In the data rows, zero lies at 7.5, halfway between 7 and 8.
Some points, each followed by its number:
array([11.,  3.,  8., 14.,  4.,  7.,  5., 15.,  8., 13.,  4.,  7.,  5., 13.,  8., 12.,  8.,  7.]) 0
array([ 5.,  9.,  7.,  6., 10.,  7.,  7.,  7.,  5.,  7.,  7.,  7.,  7.,  7.,  8.,  8., 15.,  7.]) 1
array([13.,  6.,  7.,  6.,  7.,  7.,  6.,  7.,  8.,  8.,  9.,  8.,  7.,  8.,  8.,  0.,  8., 10.]) 2
array([8., 5., 8., 7., 7., 7., 8., 0., 8., 7., 8., 6., 6., 7., 8., 7., 9., 6.]) 3
array([7., 5., 7., 6., 4., 7., 7., 8., 8., 8., 8., 5., 5., 9., 8., 5., 8., 6.]) 4
array([7., 8., 7., 6., 5., 8., 7., 7., 8., 7., 7., 8., 5., 7., 8., 7., 8., 0.]) 5
array([7., 6., 8., 6., 7., 7., 8., 5., 8., 7., 9., 7., 7., 7., 8., 6., 8., 6.]) 6
array([7., 7., 7., 6., 5., 7., 7., 7., 8., 7., 7., 8., 4., 7., 8., 7., 8., 3.]) 7
array([ 7.,  9.,  7.,  9.,  7., 11.,  8.,  7.,  8.,  7.,  9.,  5.,  7.,  9.,  8.,  8.,  5., 10.]) 8
array([15.,  4.,  8., 15.,  3.,  7.,  4., 15.,  7., 12.,  3.,  7.,  6., 15.,  8., 13.,  7.,  7.]) 9
array([ 8.,  9.,  6.,  8., 15.,  7.,  7.,  7.,  8.,  7.,  9.,  7., 13.,  6.,  8.,  6.,  6.,  9.]) 10
array([7., 3., 7., 5., 7., 7., 7., 7., 8., 7., 8., 6., 7., 7., 8., 8., 8., 8.]) 11
array([ 7.,  5.,  7.,  6.,  7.,  7.,  7.,  7.,  8.,  6.,  8.,  6.,  8.,  7.,  8.,  7.,  8., 10.]) 12
array([7., 7., 7., 6., 7., 7., 7., 7., 8., 7., 6., 6., 7., 7., 8., 8., 8., 9.]) 13
array([ 7.,  9.,  8.,  6.,  7.,  7., 15.,  7., 10.,  7.,  9.,  6., 13.,  7.,  8.,  7.,  8.,  7.]) 14
array([ 7., 11.,  7.,  8.,  7.,  7.,  8.,  8., 13.,  7., 11.,  7.,  8.,  6., 15.,  7.,  8.,  7.]) 15
array([ 8.,  7.,  8.,  8.,  6.,  7.,  7., 10.,  8.,  8.,  7.,  7.,  6.,  8.,  8.,  8.,  8.,  7.]) 16
New points follow, each followed by the numbers of its two nearest points above, looking only along the 3 directions in which the numbered points spread most, nearest first.
array([ 7.,  5.,  7.,  7.,  7.,  8.,  7.,  7.,  8.,  7.,  4.,  7.,  7.,  5.,  0.,  8.,  8., 10.]) >> 11 12
array([ 7.,  9.,  7.,  6.,  7.,  7.,  7.,  7.,  8.,  9.,  9.,  7.,  7.,  8.,  7.,  1.,  0., 11.]) >> 12 2
array([ 4., 10.,  7.,  6.,  8.,  7.,  8.,  7.,  8.,  7.,  9., 11.,  9.,  7.,  8., 15.,  8.,  8.]) >> 15 14
array([ 5.,  5.,  1.,  7.,  7., 15.,  7.,  7.,  0., 15.,  8., 11.,  7.,  7.,  8., 10.,  7.,  7.]) >> 16 4
array([ 4., 10.,  7.,  7.,  9.,  7.,  8.,  7.,  8.,  7.,  9.,  7.,  8.,  7.,  8., 11.,  8.,  8.]) >> 15 14
array([ 7.,  8.,  8.,  7., 15.,  6., 10.,  7.,  9.,  7.,  9.,  7.,  6.,  3.,  8.,  7.,  8.,  7.]) >> 14 1
array([ 8.,  8.,  7.,  6.,  8.,  8.,  7.,  7.,  1.,  7.,  8., 15.,  7.,  7.,  8.,  7., 10.,  8.]) >> 11 12
array([7., 8., 7., 6., 7., 7., 7., 7., 8., 7., 8., 7., 6., 7., 8., 7., 8., 4.]) >> 1 6
array([7., 9., 8., 7., 8., 5., 8., 7., 9., 7., 9., 7., 7., 7., 8., 7., 8., 7.]) >> 1 13
array([7., 9., 7., 7., 7., 9., 7., 7., 8., 7., 9., 6., 7., 7., 8., 7., 5., 8.]) >> 13 8
array([7., 9., 7., 7., 7., 9., 7., 7., 8., 7., 9., 7., 7., 8., 8., 7., 6., 8.]) >> 13 8
